(in the rows, 128 means zero)
A single turn carries every row of the set below to another of its rows. Some are shown first; where does it send the rows asked next?
Z194: [150 121 101 127 140 114 116 109 114 168 122 131 122 141 121 160]
Z429: [109 142 126 145 143 114 161 156 132 136 121 135 118 159 127 147]
Z299: [100 143 130 137 135 117 162 163 124 134 123 141 129 152 122 136]
Z833: [153 115  95 126 143 128 116 118 118 160 116 133 133 144 117 162]
Z905: [147 128  96 126 140 117 108 113 111 166 113 138 133 134 120 160]
Z153: [115 141 131 147 139 118 157 156 129 121 127 133 138 159 125 128]
Z699: [103 145  86 136  94 131 130 103  99 141 132 124 104 144 121 113]
Z378: [129 133 125 137 110 109 109 133 115 138 125 165 156 155 105 118]
Z329: [116 147 131 151 132 116 161 157 127 134 117 133 128 164 130 141]
Z394: [ 96 151  90 137 104 133 132 110 100 142 132 112 103 140 118 111]
Z918: [155 124 100 124 141 117 120 111 105 163 119 138 137 136 121 158]
Z672: [153 134 100 124 138 121 111 122 107 162 122 144 136 148 124 165]
Z819: [105 152 130 154 132 130 156 156 130 139 108 137 124 159 129 137]
Z506: [102 119  97 127 117 142 110 133 106 145 113 135 148 138  81 114]
Z215: [ 99 135  85 137 106 131 132 103  99 141 136 113 107 149 131 111]
Z480: [104 136  82 144 109 132 131  99  98 129 126 115 116 147 127 105]
Z217: [ 94 143  91 132 113 137 131 108  91 153 134 113 112 132 124 110]
Z451: [106 117  94 121 123 138 115 134 100 141 110 137 148 137  81 116]
Z848: [121 129 121 134 114 110 105 132 114 142 126 167 161 152 106 122]
Z907: [109 139 133 146 138 121 163 153 134 133 126 141 129 156 128 131]
Z703: [ 98 142  83 143 110 136 139 109  97 140 128 110 107 134 120 113]
Z868: [ 99 141  90 137 112 131 143 103 103 142 133 118  95 140 121 114]
Z265: [ 92 125 103 157 104 117 110 144 113 137  96 128 145 170 115 120]
Z4: [155 112 102 127 145 124 117 115 111 156 110 127 144 144 117 151]
Z997: [146 117 101 131 136 119 110 122 117 170 106 133 134 137 119 163]
Z532: [108 150 134 139 137 116 159 158 126 139 112 139 128 161 126 141]
Z528: [ 93 128 107 150 103 122 113 144 113 137  98 135 147 177 112 122]

Z672 goes to Z819
Z299 goes to Z699
Now these:
Z329 goes to Z703
Z868 goes to Z194
Z265 goes to Z451
Z907 goes to Z215
Z153 goes to Z480
Z506 goes to Z848
Z905 goes to Z532

